In the data rows, 128 means zero.
Some points, one per row:
[109 206 171 128 135 115 107 118 133 132  45 142  97 105 121  64]
[132 135 131 123 119 150 121 145 106 133 123 121 136 102 107 118]
[149  54  92 178 123  56 149 199 185 166 216 150  95 177 184 148]
[121 106 126 100 132 160 135 139  98 115 130 139 146 105  97 132]
[139 124 105 145  68 119 117 127 155 118 108 117 147 152 186  96]
[137 137 135 127 116 141 123 148 112 129 116 113 136 101 112 120]
[127 165 147 129 112 134 115 134 137 137  99 113 121 100 119  94]
[ 53  11  83   8 187 191 152 130  34  73 131 225 162 106  68 124]
[137 122 128 123 122 150 121 117 111 120 145 124 144 116 106 140]
[141 148 147 137 108 138 128 129 124 135 131 110 129 104 118 117]
[131 117 114 120 132 149 126 113 110 115 144 121 148 128 112 151]
[151  67 108 165 107  75 142 206 158 148 179 166 101 167 180 137]
[142 130 132 130 117 140 121 137 117 125 147 118 142 112 112 136]
[153 137 135 149 101 128 115 136 127 132 132 115 134 126 136 131]
[137 123 119 127 125 146 122 111 115 115 140 119 145 125 114 145]
[124 106 119 110 142 150 134 107 107 108 148 129 150 131 105 159]
[119 161 153 116 114 141 122 127 117 132  90 125 125  96 118  90]
[136 170 148 147 108 120 118 145 155 148 123  97 119 107 132  99]
[154 144 139 155 104 126 116 139 143 149 122 106 124 116 128 127]
[143 136 133 136 113 144 123 140 117 132 132 116 135 106 115 128]
[148 107  82 191 114  53 141 150 223 180 227  79 109 161 173 125]
[133 175 147 150 108 114 118 146 152 150 113  99 115 108 130  93]
[128 163 147 127 110 137 120 135 130 143 102 114 123 101 121  96]
[142 135 125 141  97 134 112 122 133 122 130 106 146 136 143 127]
[ 93  65 103  64 162 174 141 128  67  97 129 177 154 105  83 134]
[136 152 138 139 108 135 126 140 125 140 119 109 126 104 121 110]
[149 155 142 158 101 117 130 150 159 156 139  92 120 114 133 116]
[151 134 128 152  91 130 118 136 141 128 131 114 137 132 148 124]
[113 195 157 129 125 117 107 133 132 132  63 126 104 102 124  71]
[ 43   0 131  12 255 156 234  58  23  88 214 255 100 228  99 255]
10 more points follow, each with its number after it:
[102 235 192 129 167  89 112 131 135 109   0 178  70 104 100  55] 0
[146 145 134 142 108 133 121 152 127 147 126 109 130 107 121 123] 1
[155 134 130 153  94 120 125 128 145 131 132 114 134 133 145 127] 2
[132 138 112 134  85 131 113 109 145 114 121  99 154 148 160 117] 3
[131 116 116 117 129 153 130 124 101 118 128 131 143 113 100 140] 4
[146 154 137 150 106 126 126 141 155 151 129  99 122 112 128 114] 5
[158 104 116 171 101  91 135 172 156 152 166 139 109 149 166 134] 6
[ 97 200 187  98 144 130 115 145 116 115  13 173  93  95 111  59] 7
[141 129 131 136 116 141 123 122 118 122 136 116 143 120 114 140] 8
[ 65   0  91  28 255 166 188  96  35  79 203 229 136 167  69 247] 9
Which of these numbered points is nearest to each point below, ignoring the 3 directions in which the first points spread most? Its number follows each.
[ 73  10  92  44 255 164 183  92  46  81 199 215 139 164  74 237] > 9
[ 83 255 255  85 248 104 112 170  33  57   0 255  11  90  56  63] > 0
[113  90 115  96 163 157 142  86  87 103 154 145 150 139 101 174] > 8
[112 224 173 140 146  90  99 125 161 125  48 139  86 110 114  59] > 0
[125 139 111 129  71 130 111  92 150 107 107  91 160 152 179 100] > 3
[130 137 100 136  68 131 117  91 158 114 105  95 157 150 177  98] > 3
[ 83  26  96  55 225 171 170 114  54  89 178 198 147 143  74 204] > 9
[146 145 134 143 104 131 120 150 128 139 123 105 130 110 118 122] > 1
[143  21  71 176 134  45 165 212 191 167 223 163  92 192 192 152] > 7
[ 88 145  97  99  87 146 107  35 167 105 109  66 178 185 214 103] > 3
[111 141 104 117  80 136 107  66 157 111 108  80 168 165 187 102] > 3
[114 130  93 125  45 125 106 102 166 109  76  96 169 167 217  62] > 3
[ 60  89 126  52 231 151 186   0 102 103 154 133 136 219 174 233] > 3
[143  22  72 175 136  43 158 206 196 162 221 164  91 192 190 152] > 7
[151 131 131 156  86 121 121 139 144 128 127 119 136 138 155 120] > 2
[142  24  80 173 132  50 162 212 188 159 229 172  90 189 190 151] > 7
[160 137 131 168 101 111 127 148 149 149 137 113 119 126 141 133] > 4
[142 165 139 154 106 116 115 140 154 155 124  90 117 111 134 106] > 5
[ 46   0  86   5 255 172 207 112  15  70 223 255 132 175  52 255] > 9
